Some points, one per row:
[ 0.0  0.5  0.1  0.7 -0.5 -0.6 -0.6 -0.1 -0.3  0.2 -0.5 -0.9  0.4]
[-0.9 -0.4 -1.4  1.2 -0.1 -0.8 -1.8 -0.4 -0.7 -0.6 -0.3  2.5  2.4]
[-0.2 -0.4  0.0  0.2 -0.1  0.0  0.7 -1.0 -0.3 -0.3  0.7 -0.3 -0.9]
[-1.1  0.9 -0.3 -0.7  0.5 -1.1  0.0  1.4  0.2  1.4 -0.7  0.8  0.1]
[ 1.8  2.1 -1.7 -0.1  2.2  1.5  0.4 -0.5  1.0  0.3  0.9  1.0 -0.6]
[-0.3 -0.5  0.0  0.3 -0.4  0.0  0.5 -0.6  0.0 -0.4  0.5 -0.2 -0.8]
[-0.3 -0.1  0.8  2.3 -0.2  0.1 -0.1  0.1 -0.8 -0.9  0.3 -0.7  0.0]
[ 0.0 -1.5  0.8 -2.0  1.1  1.2 -1.7  1.4 -0.6  1.0 -1.1  0.5  0.3]
[ 0.3 -0.1  0.0 -0.2  0.5  0.3  0.6 -0.3 -1.2 -0.6 -0.3 -0.2  0.7]
[ 0.2  0.9  0.7  1.6  0.5 -0.3 -0.4 -0.3 -0.6  0.1 -0.1 -0.5 -0.4]
[-2.9  0.7  1.6 -1.3 -1.5  1.4  1.8 -1.4 -1.9 -0.9  3.1 -0.1 -1.9]
[ 0.6 -1.2  0.1 -1.8  1.0  0.9 -1.5  2.0 -1.6  0.4 -1.4  0.5  1.4]
[-0.3 -0.6  0.0  0.3 -0.5  0.0  0.7 -0.8  0.2 -0.4  0.6 -0.2 -1.0]
[-0.2  0.9 -1.1 -0.7  0.1 -0.1 -1.3  1.5  0.0  0.6 -0.5  0.5 -1.2]
[ 0.3  0.5 -0.3  0.1  0.2  0.2  0.5  0.4 -0.7  0.4 -1.1 -0.3 -0.2]
[-0.6  1.5 -1.7 -0.1 -1.1  2.5  0.0 -3.2 -2.9  1.8  4.6 -1.2 -1.2]
[-0.6  1.0 -1.3  0.2 -0.5  0.5  0.7 -0.6 -1.6  1.2  0.5 -0.5 -1.3]
[ 0.3 -1.2  0.4 -1.6  1.0  1.1 -1.3  1.4 -1.0  0.4 -1.1  0.4  0.8]
[-0.1  0.1  1.1  1.1 -1.3  0.6  1.0  0.0 -0.7  1.0  0.9  0.3  1.0]
[ 0.0  0.0  0.2  1.3 -0.3  0.3 -0.2 -0.7  0.2 -0.8  0.3 -1.0  0.0]
[-0.1  0.0 -0.1  0.6 -0.2  0.4  0.4 -1.2  0.4 -0.6  0.5 -0.7 -0.5]
[-0.3 -0.6  0.0  0.6 -0.8  0.1  0.8 -1.0  0.3 -0.8  0.5 -0.4 -1.0]
[-1.6  1.4 -0.9 -1.3  0.7 -1.5  0.0  1.8 -0.4  1.7 -0.8  0.4 -1.4]
[-0.9  0.7 -0.4 -0.5  1.5 -1.3 -0.5  2.3  0.0  0.9 -0.7  0.6 -0.6]
[-1.2  1.1 -0.4 -1.1  1.1 -1.2 -0.1  1.6 -0.4  1.4 -0.6  0.1 -0.9]
[-0.2 -0.4  0.1  0.4 -0.5  0.0  0.7 -0.7  0.1 -0.6  0.4 -0.3 -0.8]
[-0.1  0.0 -0.1  0.5 -0.2  0.3  0.2 -1.0  0.4 -0.6  0.4 -0.7 -0.5]
[ 0.3 -0.2 -0.3  1.0 -0.3  0.5  0.3 -1.4  0.8 -0.6  0.8 -0.8 -0.8]
[ 0.4 -0.5 -0.1 -0.6  0.5  0.4 -0.5  0.8 -1.2  0.0 -0.7  0.0  0.8]
[ 2.0  0.4  1.7  2.8 -0.9  2.7  2.2  1.6 -1.5  1.4  3.2 -0.8 -2.9]
[-0.4 -0.1  1.5  2.8  0.0 -0.1  0.1  0.1 -0.8 -1.2  0.4 -0.8  0.2]
[ 0.1 -0.2 -0.2  0.6 -0.1  0.2  0.2 -0.8  0.4 -0.5  0.4 -0.6 -0.6]
[-0.6 -0.1  1.0 -0.5 -1.1  0.5  0.2 -0.3 -2.0  0.7  1.1 -1.7  0.2]
[-1.5  1.2 -0.7 -1.1  0.8 -1.4  0.0  1.6 -0.4  1.4 -0.6  0.3 -1.2]
[ 0.7 -0.1 -0.1 -0.3 -0.2 -0.9  0.5 -0.4  0.4 -0.6 -0.9 -0.3 -0.3]
[ 0.0 -0.1  0.0  0.0  0.3  0.1  0.3 -0.2 -0.7 -0.4 -0.2 -0.3  0.2]
Then 10 other points, each followed by its number:
[-0.1 -0.2  0.1  0.4 -0.4  0.1  0.5 -0.7  0.1 -0.7  0.1 -0.7 -0.6] 0
[ 0.3 -0.5 -0.3  1.5 -0.4  0.4 -0.1 -0.9  0.9 -0.7  0.7 -0.9 -0.7] 1
[ 1.9 -0.5  0.7 -0.5  0.2 -2.2  1.2 -1.5  1.9 -2.1 -1.0  0.3 -0.2] 2
[-0.4 -0.1  1.3  2.7  0.0  0.0  0.0  0.0 -0.8 -1.2  0.4 -0.8  0.1] 3
[ 1.3  1.8 -1.6  0.0  1.3  1.4  0.2 -0.9  0.3  0.4  1.5  0.2 -0.6] 4
[ 2.3 -0.6  0.9 -0.5  0.7 -2.6  1.3 -1.5  2.4 -2.4 -0.9  0.3  0.0] 5
[ 0.0 -0.4  0.1  0.1  0.0  0.1  0.4 -0.3 -0.5 -0.7 -0.3 -0.2  0.0] 6
[ 0.0 -0.2 -0.2  0.8 -0.2  0.4  0.2 -1.1  0.6 -0.5  0.5 -0.7 -0.6] 7
[ 0.0  0.0 -0.1 -0.2  0.0 -0.8 -0.3  0.5 -0.4  1.8 -0.5  1.2  1.4] 8
[ 1.1  1.6 -1.6  0.1  1.2  1.5  0.1 -0.9  0.1  0.4  1.6  0.1 -0.7] 9
Which of these numbered points is nearest to each point below, ignoring the direction in which the first points spread most? Its number follows each.
[ 0.4 -0.9  0.2  0.0 -0.9 -0.1  0.5 -0.4  0.1 -0.4  0.2 -1.1 -0.8] > 0
[ 1.2 -0.4  0.3 -0.2 -0.4 -1.4  1.0 -1.3  1.0 -1.6 -1.0  0.3 -0.5] > 2
[-0.2  1.1  0.4  3.7 -0.5  3.0  2.6  0.2 -2.6  1.1  4.7 -1.8 -5.1] > 9
[ 1.7  2.1 -1.7 -0.1  2.0  1.4  0.2 -0.4  0.9  0.2  1.0  0.8 -0.5] > 4
[ 0.3 -0.3 -0.3  1.3 -0.3  0.4 -0.1 -1.0  0.9 -0.7  0.6 -0.8 -0.6] > 1
[ 2.2 -0.5  1.0 -0.4  1.0 -2.6  1.3 -1.5  2.3 -2.4 -0.6  0.0  0.2] > 5
[ 1.5 -0.4  0.5 -0.4  0.2 -1.9  1.1 -1.3  1.4 -1.7 -0.9  0.2 -0.3] > 2
[ 0.1 -0.6  0.1  0.0 -0.6 -0.1  0.5 -0.4  0.0 -0.4  0.2 -0.8 -0.8] > 0
[ 0.1  0.4 -1.1  1.3  0.4 -1.4 -1.3  2.2  1.1 -1.2 -1.5  2.6 -1.1] > 1
[ 3.5  3.4 -2.0 -0.9  2.9  1.9 -0.5  1.5  3.1 -0.5 -1.6  2.5 -0.2] > 4
[-0.3  0.1  0.7  1.7 -0.2  0.1  0.0 -0.2 -0.6 -0.8  0.3 -0.8 -0.1] > 3
[-1.0 -0.9  1.8  1.6  1.0 -0.1  0.7 -0.1  0.7 -0.9  0.5  0.9 -1.3] > 3
[ 0.1 -0.2 -0.2  0.8 -0.2  0.4  0.3 -1.2  0.5 -0.5  0.6 -0.8 -0.7] > 7
[-0.3 -0.1  1.5  1.0 -1.7  0.9  1.2  0.1 -1.3  1.4  1.5 -0.1  1.2] > 8
[ 0.3 -0.3  0.0 -0.5  0.5  0.3  0.1  0.2 -1.1 -0.4 -0.5  0.0  0.9] > 6
[ 0.0 -0.1 -0.2  0.8 -0.2  0.4  0.3 -1.3  0.5 -0.5  0.6 -0.8 -0.6] > 7
[-0.2 -0.4 -0.1  0.7 -0.5  0.4  0.2 -1.5  1.0 -0.5  0.8 -0.7 -0.8] > 7
[ 1.3  1.7 -1.5  0.1  1.4  1.4  0.2 -0.8  0.3  0.3  1.3  0.2 -0.6] > 4
[ 2.0 -0.5  1.1  0.6  3.5 -2.2  0.0  0.7  2.5 -1.9  0.1  0.1  0.7] > 5
[ 0.2 -0.1 -0.3  0.8 -0.1  0.4  0.4 -1.3  0.5 -0.6  0.7 -0.8 -0.7] > 7
[ 0.5 -2.1  0.2  0.1 -2.2  0.0  1.7 -0.7  0.5 -0.9  0.7 -1.1 -2.0] > 0
[ 1.5 -0.4  0.4 -0.4  0.0 -1.8  1.1 -1.3  1.4 -1.7 -0.9  0.2 -0.3] > 2
[ 0.3 -0.4  0.1  0.0 -0.6 -0.1  0.3  0.0  0.1 -0.6 -0.2 -1.1 -0.3] > 0
[ 0.6  0.0 -0.3 -0.3 -0.8 -1.1  0.1 -0.3  0.4 -0.4 -1.1 -0.6  0.3] > 0
[ 0.4 -0.5 -0.1 -0.8  0.6  0.4 -0.3  0.8 -1.5 -0.2 -0.7  0.0  0.9] > 6
Now 10 new points, numbered from 0 again:
[-0.7 -0.5 -1.3  1.3  0.0 -0.7 -1.6 -0.3 -0.7 -0.6 -0.3  2.3  2.3] 0
[ 1.5  0.0  0.6 -0.4  2.3 -2.2 -0.1  0.5  1.8 -0.7 -0.3 -1.4  1.2] 1
[-0.3  0.1  1.1  1.1 -1.1  1.1  1.2  0.0 -1.6  0.9  1.9 -1.1 -0.5] 2
[ 1.8 -0.4  0.6 -0.5  0.0 -2.1  1.2 -1.4  1.7 -1.9 -0.9  0.2 -0.3] 3
[ 0.6 -0.1 -0.3 -0.5 -0.3 -1.0  0.2  0.0  0.3 -0.2 -1.1 -0.6  0.1] 4
[-1.0  0.5 -0.7  0.0 -0.7 -0.3  0.1 -0.1 -0.4  0.8  0.6  0.5 -1.9] 5
[ 1.2  1.5 -1.1  0.0  1.5  0.9  0.2 -0.3  0.6  0.0  0.6  0.5 -0.4] 6
[-0.4 -1.9  1.5 -2.8  0.7  1.4 -2.5  1.1  0.4  1.9 -2.0  0.1  0.5] 7
[-1.7 -0.7 -2.7  1.6 -4.1  2.7  2.3 -2.9  0.5 -0.6  4.8 -0.6 -2.7] 8
[-0.2  0.0  0.0  0.5  0.1  0.0  0.1 -0.3 -0.2 -0.4  0.0 -0.2 -0.1] 9
Which of these numbered points is nearest to each point below, ignoring the direction in which the first points spread most? Its number follows each.
[ 1.9 -0.5  0.7 -0.4  0.5 -2.2  1.2 -1.4  1.9 -2.0 -0.8  0.2 -0.2] > 3
[ 0.1  0.2  0.4  0.6  0.7  0.2  0.1 -0.3 -0.6 -0.4 -0.1  0.1  0.0] > 9
[ 0.6  0.0 -0.5 -0.4 -1.3 -1.4 -0.3 -0.2  0.4 -0.2 -1.5 -1.0  0.8] > 4
[ 1.9 -0.5  0.7 -0.4  0.7 -2.3  1.2 -1.3  1.9 -1.9 -0.8  0.2 -0.2] > 3
[-1.6  1.4 -1.1 -0.9  0.7 -1.5 -0.4  2.1 -0.2  1.3 -1.0  1.0 -1.4] > 5
[ 0.7 -2.2  0.0 -0.1 -3.2 -0.1  1.3  0.7  1.3 -1.8 -0.6 -2.1 -0.9] > 4
[-1.5 -0.4 -2.2  1.2 -3.1  2.1  1.7 -2.3  0.3 -0.4  3.9 -0.6 -1.9] > 8
[ 2.0  2.2 -1.8 -0.2  2.2  1.5  0.2 -0.4  1.0  0.3  1.0  1.0 -0.6] > 6
[ 1.5 -0.1  0.8 -0.2  2.8 -1.8  0.3  0.4  1.7 -0.8  0.1 -0.9  0.7] > 1
[-0.9 -0.6 -1.0  0.6  0.2 -0.4 -1.6 -0.8 -0.7 -0.2 -0.2  2.3  2.4] > 0
[-0.3  0.0  1.9  1.1 -2.1  1.5  1.4  0.2 -2.1  1.8  2.2 -0.8  1.2] > 2
[-1.4 -0.3 -1.7  0.6 -2.0  1.2  0.6 -1.1  0.6 -0.2  2.5 -0.1 -0.9] > 8
[-0.7 -0.7 -1.8  1.6  0.1 -1.1 -2.1 -0.1 -1.1 -0.4 -0.8  3.2  3.1] > 0
[-0.8 -0.6 -1.6  1.5  0.1 -1.0 -2.0 -0.1 -1.2 -0.4 -0.7  3.1  3.0] > 0
[ 1.6 -0.1  0.0 -1.3 -1.1 -0.5 -0.8  1.3 -0.3  0.3 -1.5 -2.8 -0.1] > 4
[-1.4 -1.5 -0.9  0.1  0.8  0.0 -2.8 -1.0 -0.6  0.1 -0.8  4.0  3.7] > 0
[ 1.2  1.8 -1.6  0.0  1.3  1.5  0.1 -0.9  0.2  0.4  1.5  0.2 -0.6] > 6
[-2.0  1.7 -1.6 -0.8  0.3 -1.9 -0.9  3.1  0.0  1.4 -1.6  2.0 -1.9] > 5
[ 2.0 -0.5  0.7 -0.5  0.3 -2.3  1.2 -1.6  2.0 -2.2 -0.9  0.3 -0.2] > 3
[ 0.7 -0.2  0.0 -0.2 -0.5 -1.0  0.5 -0.8  0.6 -1.0 -0.8 -0.2 -0.2] > 4
[ 1.2  1.7 -1.5  0.0  1.3  1.4  0.2 -0.8  0.2  0.2  1.4  0.2 -0.5] > 6
[-1.6  1.3 -0.8 -1.2  0.6 -1.4 -0.1  1.6 -0.2  1.3 -0.7  0.5 -1.2] > 5
[-1.4 -0.3 -1.5  0.4 -1.8  1.0  0.5 -0.9  0.6 -0.3  2.1  0.0 -0.7] > 8
[-0.3 -1.6  1.2 -2.6  0.6  1.2 -2.3  1.1  0.4  1.7 -1.8  0.0  0.4] > 7
[-0.4 -2.4  2.0 -3.8  0.4  1.6 -2.2  0.2  1.3  2.2 -3.5  0.0  1.8] > 7
